P: 18,21,-52,82,48,-98,-40,-78,76,59,-56
G: 52,52,89,52,-20,-12,-64,40,26,102,52
C: 4,34,-65,-77,7,52,84,36,42,-80,7
Z: -67,89,-46,-10,-11,-67,-91,90,66,11,-8
R: -42,25,50,-99,94,0,-70,0,-94,89,70
D: 81,-32,-32,81,75,59,70,-26,-77,81,-25
S: -91,-62,70,-45,-1,-27,40,-6,24,-102,53
V: -27,35,35,66,-77,9,-45,-77,43,-85,-52
U: -89,26,58,7,-83,5,-4,-89,5,-51,-83
count C: 4 | 1
count G: 52 | 4
count U: 5 | 2
count G: -11 | 0
count V: 35 | 2
count D: 81 | 3

fil: -51,-87,0,-44,-44
Zamez: -14,40,14,51,59
Gofu: 57,60,21,33,34
bazus: 1,-11,-41,18,7
mafaf: 2,59,5,61,68
tasan: 41,-90,41,41,41
nizo: 17,-25,-16,-71,42
count tasan: 41 | 4
count tasan: -90 | 1

pifa: 3,35,14,42,32,28,15,12,24,13,-24,-35,23,39,5,5,42,2,6,-30,36,39,-12,-30,-33,60,9,45,11,-8,2,0
Nepo: -6,40,6,2,22,28,15,-1,42,19,-17,1,29,28,28,-14,35,35,5,-34,32,10,-39,-17,-34,21,43,16,15,-18,15,-15
gel: 17,-3,14,-27,-16,11,0,10,32,-1,-3,31,24,-7,11,0,0,38,-10,-16,6,-9,-28,15,-11,-25,40,-18,25,0,-2,2
logu: 67,11,46,3,-34,6,-16,48,14,-33,-16,0,29,-17,-17,44,-10,3,-32,-18,6,-5,-2,28,-9,-5,-2,-6,46,33,-47,43
Lape: -15,-43,-21,-59,-19,-25,5,-16,-25,9,45,-43,-39,-25,14,-4,-41,-2,20,54,-50,-19,45,20,50,-45,-9,-27,-26,6,26,-1
tugu: -47,-54,-44,-26,-4,-30,15,-41,-35,27,21,42,-58,-17,33,-21,-41,-8,38,-8,-60,-13,60,2,-41,-8,-16,-21,-52,-41,-8,-19
dugub: -60,-19,-46,-68,-2,-14,20,-51,13,39,49,79,-27,-14,67,-51,-24,49,34,40,-39,-41,-3,5,34,-67,47,-43,-33,-32,68,-47
Puseg: 49,-49,20,-11,-51,-30,-51,-51,-37,-37,-51,21,-25,-47,-44,47,-59,-28,-14,48,-51,-17,63,43,51,-37,-37,-28,49,44,-37,47
count Puseg: -51 | 5
count Puseg: 21 | 1
count tugu: -58 | 1
count tugu: -7 | 0
count Lape: 20 | 2
count logu: -2 | 2

mupu: 28,-39,4,-29,67
rizar: 0,1,1,-1,-1
larez: 81,-1,25,10,14
kipo: -1,-1,-1,-1,-1
Zemu: -1,0,-1,-1,0
count Zemu: 1 | 0
count rizar: 0 | 1
count kipo: -1 | 5
count kipo: 0 | 0

Reb: 3,3,-7,-7
pek: -44,-31,23,32
rutun: -35,-17,19,79
dup: -54,-25,1,26
mul: -4,2,-57,20
Paf: 57,0,11,-19
count Reb: 3 | 2
count dup: -53 | 0

T: -16,61,61,-16,61,-16
A: -50,-50,-51,60,-50,-19
J: -38,-12,51,55,11,-5
count T: 61 | 3
count T: -15 | 0
count A: -49 | 0
count T: 62 | 0

Sizor: 30,-29,44,50,-30,-48,24,-76,81,-76,58,72,29,11,11,-2,-76,81,-48,-48,81,14,31
lonu: -23,91,-7,-66,-55,-34,43,-14,-44,62,-15,-17,-54,-37,31,4,7,40,-6,23,-29,6,61
buzum: -45,-45,-54,-45,-44,-54,-45,-19,32,81,0,-31,82,-45,30,22,-4,18,-45,32,-21,24,63
count Sizor: -76 | 3
count Sizor: 81 | 3
count buzum: -44 | 1
count buzum: 32 | 2

dunez: 46,23,76,23,30,-13,-13,-13,-16,-13,92,31,30,-15,31,23,-15,30,23,28,-24,-4,48
kom: 60,-14,65,60,28,21,18,16,-16,25,69,47,-11,-3,-52,-12,26,13,48,28,-64,-18,34
bem: 48,-14,70,60,28,-2,1,17,-16,12,71,25,-9,-9,-42,23,49,31,23,28,-24,-18,50
mude: 20,-14,70,56,20,4,24,28,-16,12,69,25,-9,20,-16,29,44,43,23,28,-25,-14,22
count mude: 5 | 0
count dunez: 23 | 4
count dunez: 30 | 3
count mude: 44 | 1
count dunez: -13 | 4

zovup: 8,-4,0,1
Gam: -67,-67,-67,-67
fizot: -14,-66,0,-2
simo: -66,20,3,-6
count Gam: -67 | 4
count fizot: -66 | 1

Teka: -30,19,71,88
Zuve: -26,86,46,88
riva: -26,19,46,88
gimo: 87,19,15,64
tidit: 88,88,88,88
nuri: -26,-31,-26,1
rekek: -26,19,-11,88
count nuri: -30 | 0
count tidit: 87 | 0

fuza: 0,-94,19,-3,-33,-20,37,-33,-31,5,43,41,-33,-41,-23,0,0,5,0,-25,5,-25
mesu: -6,100,-34,0,29,-3,-38,17,37,-16,-33,0,15,44,-3,-10,-34,-16,-41,13,0,0
fose: -6,101,-37,0,24,17,-32,16,36,-18,0,-40,14,45,-5,-6,-41,-18,-38,15,-7,32
suz: 0,-60,59,2,1,5,0,0,0,45,-19,16,-2,-16,70,13,66,45,66,-31,0,0
Tinid: -29,0,65,-1,22,-26,-5,5,-14,46,-45,-9,5,7,88,10,0,46,0,-32,17,-28
count fose: 0 | 2
count fuza: -34 | 0
count suz: 65 | 0

luzi: 14,60,32,12,11,-57,20,14,-3,-42,36,25,10,19,31,8,17,-39,-42,-18,61,7,-12,-42,-51,-33,37,-37,-14,-44,-39,18,-4,-49,6,5,59,-6,-10,-18,-21,16,26,-5,-45,28,-29,-3,-28,43
Bal: 28,5,22,-14,9,-28,-12,27,43,5,19,-7,48,33,-12,5,24,7,20,-38,28,49,-12,46,47,40,-7,61,18,7,7,48,-2,7,-7,1,79,-15,-34,-19,-30,-3,-32,-27,12,18,-7,-26,48,9
nov: -1,40,43,9,25,-35,28,14,-3,-56,28,27,8,23,22,2,20,-36,-18,-10,64,3,-5,-9,-69,-33,51,-37,-9,-48,-44,-8,3,-40,21,-11,46,0,-1,-6,-6,9,19,-10,-16,25,-38,11,-40,39
count Bal: 7 | 4
count Bal: 8 | 0

kiliz: 0,-8,8,-1,10,2,15,13,-18,-15,-9,19,-33,51,13,-9,34,46,31,27,11,-24,13,-15,15,-9,-36,17,-45,14,12,3,33,-29,-16,-37,4,16,-16,-15,-14
Kub: -10,-25,10,0,-5,-3,-26,-1,-10,-9,-20,14,-9,21,13,3,-61,-8,-8,56,-10,4,-25,-12,3,3,-2,34,-11,20,4,-25,-23,5,1,7,1,-36,16,-23,-10
bepu: -51,4,-11,-12,40,12,-9,-6,-21,12,-10,-1,24,3,12,-6,-5,-17,-9,-34,-7,-2,4,-6,-9,10,-13,-25,-22,-20,12,1,1,12,4,-4,-10,-4,12,11,33
bigas: -9,-16,36,-20,-37,-8,13,-17,8,16,26,18,61,3,-12,22,7,-16,7,-24,-26,-23,33,-13,25,34,12,-33,-16,13,-48,3,-3,-16,-15,-13,-16,-54,-10,10,16
Susu: 7,-8,-27,2,40,-7,16,27,16,8,24,23,18,-10,29,22,-18,-14,3,4,13,11,-13,-38,27,16,22,-31,-3,22,21,4,-12,5,7,22,14,-20,-23,69,7
Kazuf: -20,41,-16,-5,21,2,27,-2,18,-41,25,1,38,-24,20,-26,-37,-7,11,35,12,32,15,49,6,-10,-49,2,55,6,8,-12,47,8,44,-18,-10,-34,3,4,14
Tetu: 41,-4,-19,-43,-12,-34,7,-22,-10,43,-17,-2,1,26,-7,1,-3,20,80,21,-10,-18,5,13,-25,15,28,-17,-7,0,-2,25,-6,10,13,53,0,8,20,3,-3
pepo: 10,-33,11,7,-20,20,-35,-20,-6,-43,-35,-2,9,-8,-19,-8,-4,-2,19,-48,-15,5,-16,7,14,1,23,-10,-26,-11,28,19,-9,-3,-7,-48,-8,7,-1,-10,14
teg: 8,8,-3,40,-5,-21,-21,6,28,8,-7,-10,5,-9,18,-7,-33,27,1,8,-2,38,40,-15,5,-3,-3,32,-2,-42,16,-21,1,2,15,28,14,-26,31,-6,12
count bepu: -6 | 3
count Susu: 16 | 3
count Tetu: -25 | 1
count teg: 8 | 4
count kiliz: 13 | 3
count kiliz: -37 | 1

pepob: 57,40,-8,19,56,20,-16,-65,61,34,-45,-21,-61,64,32,46,45,-1,-23,13,-35
mut: 26,26,70,-52,33,72,21,-28,24,-15,-63,-20,-31,-12,80,-7,3,-45,52,-50,-64
nanos: 31,39,-7,17,45,-2,-3,-37,43,42,-13,-26,-39,67,5,49,22,1,-12,12,-6
pesil: 31,39,-10,17,45,-2,-3,-37,43,42,-13,-26,-39,67,5,49,22,1,-12,6,25
led: -10,-22,-77,77,-31,-61,-25,26,-21,25,74,26,28,23,-68,17,21,61,-60,73,71
zaro: 12,24,16,-3,25,13,9,-14,18,17,-9,-16,-17,27,18,21,4,-8,13,-5,-7
Tuso: 28,-19,61,-44,-9,95,1,-15,-4,-63,-70,23,-9,-83,98,-60,21,-30,37,-38,-77
Doma: -27,0,69,-50,-11,41,-26,34,-30,-26,-1,-6,26,-45,41,-26,-37,-33,70,-46,-9
lepoz: 51,34,3,45,48,28,-12,-58,53,23,-47,-16,-54,45,38,31,-40,45,-15,6,-40
luv: -3,49,53,-36,43,15,40,-5,20,34,-8,-49,-17,48,21,40,-28,-38,55,-40,-6
count Doma: -11 | 1
count lepoz: 45 | 3

seg: -21,7,-33,-25,25,-32,60,44,28,26,19,-62,8,27
bupil: 50,23,-83,34,-47,50,-50,-84,-37,70,50,-31,-84,49
balur: 33,-19,14,-23,-30,-30,14,14,-30,34,-30,33,-6,42
doka: 4,-19,-65,-51,12,-49,72,3,63,13,33,-51,-29,-16
count bupil: -31 | 1
count balur: 14 | 3
count balur: -31 | 0
count doka: -51 | 2

bado: 2,-48,-9,-3,15,-31,-36,-28,62,-46,14,78,1,53
kanom: -62,44,34,-38,47,43,-15,-21,-47,50,50,-6,-15,-45
Firet: -25,41,33,1,13,42,18,-7,-45,44,29,-29,-18,-44
rera: 66,35,-55,-29,36,-45,44,-44,-7,-18,-57,-22,66,8
burop: -28,20,29,-2,14,30,0,2,-19,27,32,0,-19,-22
vov: 43,34,-32,-6,17,-13,43,-25,-32,1,-32,-28,33,-8
fizif: -25,16,-52,-59,64,-50,-2,-43,9,-25,-29,24,62,21
vef: 64,34,1,51,-34,11,79,2,-23,13,-38,-62,9,-21
kori: 51,-55,-26,27,-12,-49,-5,32,75,-65,-18,62,13,66
Geku: 35,65,-5,1,10,15,66,-34,-54,35,-28,-69,25,-43
luret: 31,-54,-27,0,11,-46,-15,15,62,-54,-13,63,21,57
count fizif: -24 | 0
count luret: -27 | 1
count vov: -32 | 3

nul: 10,35,-6,5,17,-11,0,-20,13,17,13,-2,1,3,11,6,11,1,44,17,-25,12,9,5,11,44,11,19,-24,-42,-24,-5,5,-7,7,-3,-24,-12
lem: 10,35,-6,5,-2,-11,0,-20,13,17,13,-2,1,5,11,6,-8,1,44,1,-25,12,9,5,-27,44,3,1,4,2,-2,-1,-26,3,-19,-38,14,3
nare: 10,12,-6,5,-2,-11,0,-20,12,17,13,-2,-20,3,11,6,-8,1,44,17,-25,12,9,5,-27,13,3,19,13,2,-2,-1,-26,3,-19,13,14,3
count nul: 12 | 1
count nare: 13 | 4
count nul: 9 | 1
count lem: 5 | 3

dil: -81,44,-27,-27,-32,64,35,64,64,12,9,-35,6,26,-29,17,16,-28,-18,-27,-3,-13,53,12,-27,-27,-89,-68,16,-13,51,-2,64,2,-58,-11,12,65,71,27,-20,21
Gug: -38,50,-12,22,7,-45,41,96,-15,45,19,-1,5,41,41,-19,35,-5,23,39,-59,-56,30,41,-63,31,-39,-98,-41,34,35,56,29,4,-28,-32,11,82,54,-70,10,57
kap: 17,50,22,49,17,-35,-22,25,1,50,50,-3,-25,-26,-15,-14,-2,-8,1,16,10,-30,-32,-26,48,-8,21,-4,6,50,5,19,-18,-37,26,22,-12,1,3,3,23,-10
count kap: 51 | 0
count dil: -27 | 5
count Gug: 41 | 4
count dil: 65 | 1
count kap: 50 | 4
count dil: 16 | 2
count kap: 25 | 1

moz: -15,-19,-24,-29,43,24,-64,-5,17,-18,-64,-64,4,-18,12,27,-7,-14,-1,-21,5,-27,-7,-2,-48,7,10,-11,-13,23,25,3,16,-4
vufo: 12,3,-6,-27,-20,5,31,-15,6,20,-21,7,16,-13,-10,6,-12,-10,-12,-19,34,29,31,-27,-26,-11,8,9,0,48,-10,35,-4,-21
zeguz: -15,-19,-24,-5,43,24,22,-5,17,-18,22,-64,22,-18,12,27,-7,-14,-1,-21,5,-27,-7,-2,-48,7,10,-11,-13,23,25,3,16,52
guku: 26,20,-33,-15,31,26,-11,-1,38,-14,-32,-28,23,-33,22,14,-59,44,-31,-10,-20,-13,-14,16,-35,-38,-9,13,-1,40,-37,4,15,-9
Puguz: -3,-34,-41,-30,-3,-30,-13,6,33,48,36,-2,-7,9,-9,-29,-19,-18,-36,28,-23,-3,9,-24,-37,0,7,10,-24,3,-11,-8,3,-44
count zeguz: -5 | 2
count moz: -64 | 3
count vufo: -21 | 2
count guku: -14 | 2

